In the rows, 128 means zero.
Which row each row swaps with, under one turn or mirror:
k840: 108  147  154  126  149  142  122  125  118  132  134  97  161  96  132  134  158  81  112  148  128  142  144  87  129  125  102
k747: 111  135  147  114  151  160  126  122  128  126  140  129  135  142  146  104  151  72  109  163  106  114  134  82  134  108  110
k399: 110  127  153  128  173  136  118  130  126  121  126  103  156  97  137  124  156  85  114  136  118  146  142  90  131  144  101
k113: 92  142  125  115  129  161  119  84  113  134  138  156  166  109  153  102  149  75  124  145  158  134  131  147  119  156  133
k754: 107  102  134  122  133  105  119  106  118  120  102  167  174  137  123  128  137  112  163  156  110  114  149  133  153  140  118
k728: 111  137  142  130  144  120  90  114  110  140  135  154  118  103  128  157  111  115  157  152  133  115  109  132  137  121  162
k552: 128  109  164  97  145  132  95  122  110  125  130  151  186  135  164  104  132  80  139  155  133  128  150  158  144  142  139
k232: 123  147  108  148  137  147  91  98  133  156  97  129  159  135  153  118  146  107  138  150  159  126  142  122  120  114  109
k954: 103  133  139  122  130  115  129  109  117  157  153  137  145  114  137  106  127  121  159  130  106  150  161  115  163  115  121
k852: 118  138  152  124  134  131  132  90  119  143  156  144  151  122  128  157  131  85  120  158  114  79  138  95  133  117  124
k285: 92  143  132  119  143  110  120  118  117  145  146  133  138  111  124  87  116  115  167  139  95  138  139  113  157  122  112
k617: 96  144  132  124  125  170  113  80  111  134  133  157  177  110  151  98  144  81  127  142  158  130  131  148  118  151  133
k655: 113  148  118  134  124  140  119  95  136  134  154  156  160  125  141  107  130  113  160  145  171  151  144  121  133  132  99
k693: 98  141  157  110  147  131  98  126  122  125  115  119  150  170  168  102  144  120  129  152  118  129  108  143  152  146  111
k93: 111  114  131  118  130  113  113  103  116  132  109  162  174  139  126  130  158  117  166  156  116  140  161  129  149  144  114
k712: 117  116  147  104  150  129  123  124  88  149  122  121  146  130  129  78  152  67  136  128  114  111  142  132  151  133  102
k912: 103  133  121  123  130  145  124  110  140  128  153  150  147  125  161  90  110  92  152  136  176  138  131  115  118  131  103
k804: 124  132  158  141  142  127  120  108  139  134  139  128  173  115  94  93  114  76  105  126  153  109  130  124  145  136  138
k162: 99  156  149  140  132  177  121  105  108  123  136  146  166  122  151  93  170  100  137  144  138  121  163  120  153  109  153
k867: 121  115  123  142  116  148  131  118  103  114  158  135  165  132  137  148  122  78  152  143  128  110  123  115  127  101  98
k362: 91  138  148  103  137  146  118  120  118  109  112  134  152  165  171  104  147  117  147  145  112  128  121  145  149  140  94
k258: 118  130  173  107  126  174  125  106  96  125  123  129  137  136  160  129  152  109  119  136  149  129  110  159  114  138  148
k841: 97  150  172  127  143  142  140  120  107  102  100  125  138  133  131  101  147  93  123  130  143  122  101  151  118  149  151
k275: 100  123  141  121  163  124  93  132  114  118  127  131  119  112  142  155  110  117  158  145  118  116  121  137  134  129  159
k347: 120  145  155  123  136  136  132  98  128  137  155  131  163  99  119  142  151  65  102  152  120  114  133  89  123  132  107
k996: 95  120  159  118  170  135  113  154  107  110  121  107  134  109  155  132  127  104  131  124  123  140  131  108  125  146  136
k282: 129  111  142  107  132  145  85  109  151  104  126  140  179  129  148  130  138  92  118  172  138  114  139  129  121  140  150
k819: 129  115  148  111  115  174  130  96  101  139  151  136  148  141  169  130  153  118  124  140  132  137  151  135  133  126  124
k503: 111  145  140  139  135  134  108  102  121  135  134  155  119  93  91  141  126  105  136  139  121  112  119  133  123  104  145
k156: 114  145  172  127  152  125  96  117  124  138  135  118  168  160  170  106  130  113  114  141  134  133  110  137  153  152  122
k447: 114  115  152  148  140  123  139  107  126  129  129  133  175  116  95  87  113  83  113  121  147  105  136  122  145  123  133
k262: 94  131  138  102  133  156  125  123  112  110  98  142  154  148  157  98  154  101  145  152  110  115  114  137  139  120  80
k433: 116  138  111  129  132  165  100  82  130  155  119  153  165  137  158  111  150  100  125  154  166  117  143  126  120  138  123
k283: 95  117  140  104  170  126  99  138  103  98  128  118  136  126  161  152  132  109  134  138  125  138  128  136  135  145  141
k598: 94  119  146  114  173  129  102  141  105  99  122  103  129  120  163  135  130  93  134  133  129  138  119  124  138  148  143
k43: 112  139  141  123  157  116  87  122  110  127  138  151  123  110  131  154  117  115  146  150  118  118  119  126  142  120  166
k721: 103  160  149  157  159  98  110  118  125  127  89  135  143  140  126  110  125  108  158  132  142  129  120  133  131  124  149
k69: 105  161  157  120  158  146  130  119  141  109  143  161  154  149  143  111  139  98  107  160  112  128  141  84  138  104  119
k286: 122  139  116  128  128  163  105  77  126  158  124  151  172  132  152  109  151  99  127  159  168  116  140  126  119  140  127
k246: 96  104  143  137  139  109  140  109  123  111  113  148  167  119  94  102  122  84  128  139  124  93  151  126  149  130  123
k731: 111  130  134  145  120  142  142  101  99  108  162  154  166  113  141  134  118  63  146  142  126  125  130  120  118  108  107
k221: 86  146  166  131  131  140  138  116  109  103  107  124  137  138  142  110  140  91  125  119  146  122  99  154  115  149  149
k885: 108  157  141  156  156  114  100  133  130  127  82  145  147  134  138  114  123  122  156  128  138  123  128  136  113  120  133
k866: 116  117  162  104  154  130  124  132  96  141  129  129  161  122  144  75  145  70  141  124  113  115  140  146  152  142  127
k5: 79  142  129  122  138  100  110  123  139  135  136  114  133  109  107  97  121  111  157  141  109  131  124  122  150  135  122
k774: 106  141  145  150  136  151  116  118  103  120  137  109  182  128  142  104  168  64  135  143  124  151  141  124  142  123  160
k361: 132  142  123  143  156  133  104  110  136  153  87  132  166  137  147  106  143  116  156  143  154  128  141  120  117  126  115
k545: 113  148  134  129  120  159  123  107  115  130  129  161  150  98  92  110  143  89  143  144  117  109  125  122  124  94  100
k23: 126  125  161  112  111  177  128  102  96  127  134  130  142  138  155  136  159  106  110  133  140  123  125  148  109  128  138
k230: 95  158  174  142  147  123  130  119  99  106  100  126  139  134  131  104  135  103  130  121  130  130  99  154  122  139  152
k144: 117  142  139  137  120  154  108  104  116  142  132  166  134  91  90  137  131  103  137  143  128  115  126  130  123  106  132
k555: 88  149  167  128  138  144  135  110  105  107  113  120  137  135  139  117  152  92  112  121  136  122  100  157  113  145  154
k623: 113  144  160  123  135  133  135  107  123  137  158  127  164  100  118  138  151  69  106  153  122  121  136  82  122  127  105
k572: 117  121  117  161  136  135  100  121  112  116  129  116  166  131  134  141  146  96  160  154  155  90  126  120  156  110  119
k197: 127  102  150  103  137  145  88  119  144  104  125  148  182  125  163  129  136  92  130  171  130  121  147  138  131  130  145
k74: 96  159  164  154  150  107  116  116  112  130  86  137  138  134  116  99  119  94  160  127  131  124  117  138  130  123  147
k8: 120  131  138  133  156  115  91  120  120  130  137  149  121  110  135  158  112  113  150  149  123  123  119  137  144  127  160
k616: 99  149  140  128  139  185  129  96  110  121  133  162  161  130  162  109  149  97  139  155  142  95  158  120  150  107  149
k579: 76  139  120  117  141  114  102  118  157  121  124  113  149  104  108  102  125  104  153  156  116  114  120  114  129  136  131
k460: 119  145  153  123  134  125  134  92  118  146  146  151  149  128  131  148  132  80  119  166  120  79  133  95  134  114  125

k232 is swapped with -> k840
k275 is swapped with -> k230
k162 is swapped with -> k867
k712 is swapped with -> k93
k954 is swapped with -> k262
k572 is swapped with -> k774
k598 is swapped with -> k721
k447 is swapped with -> k197

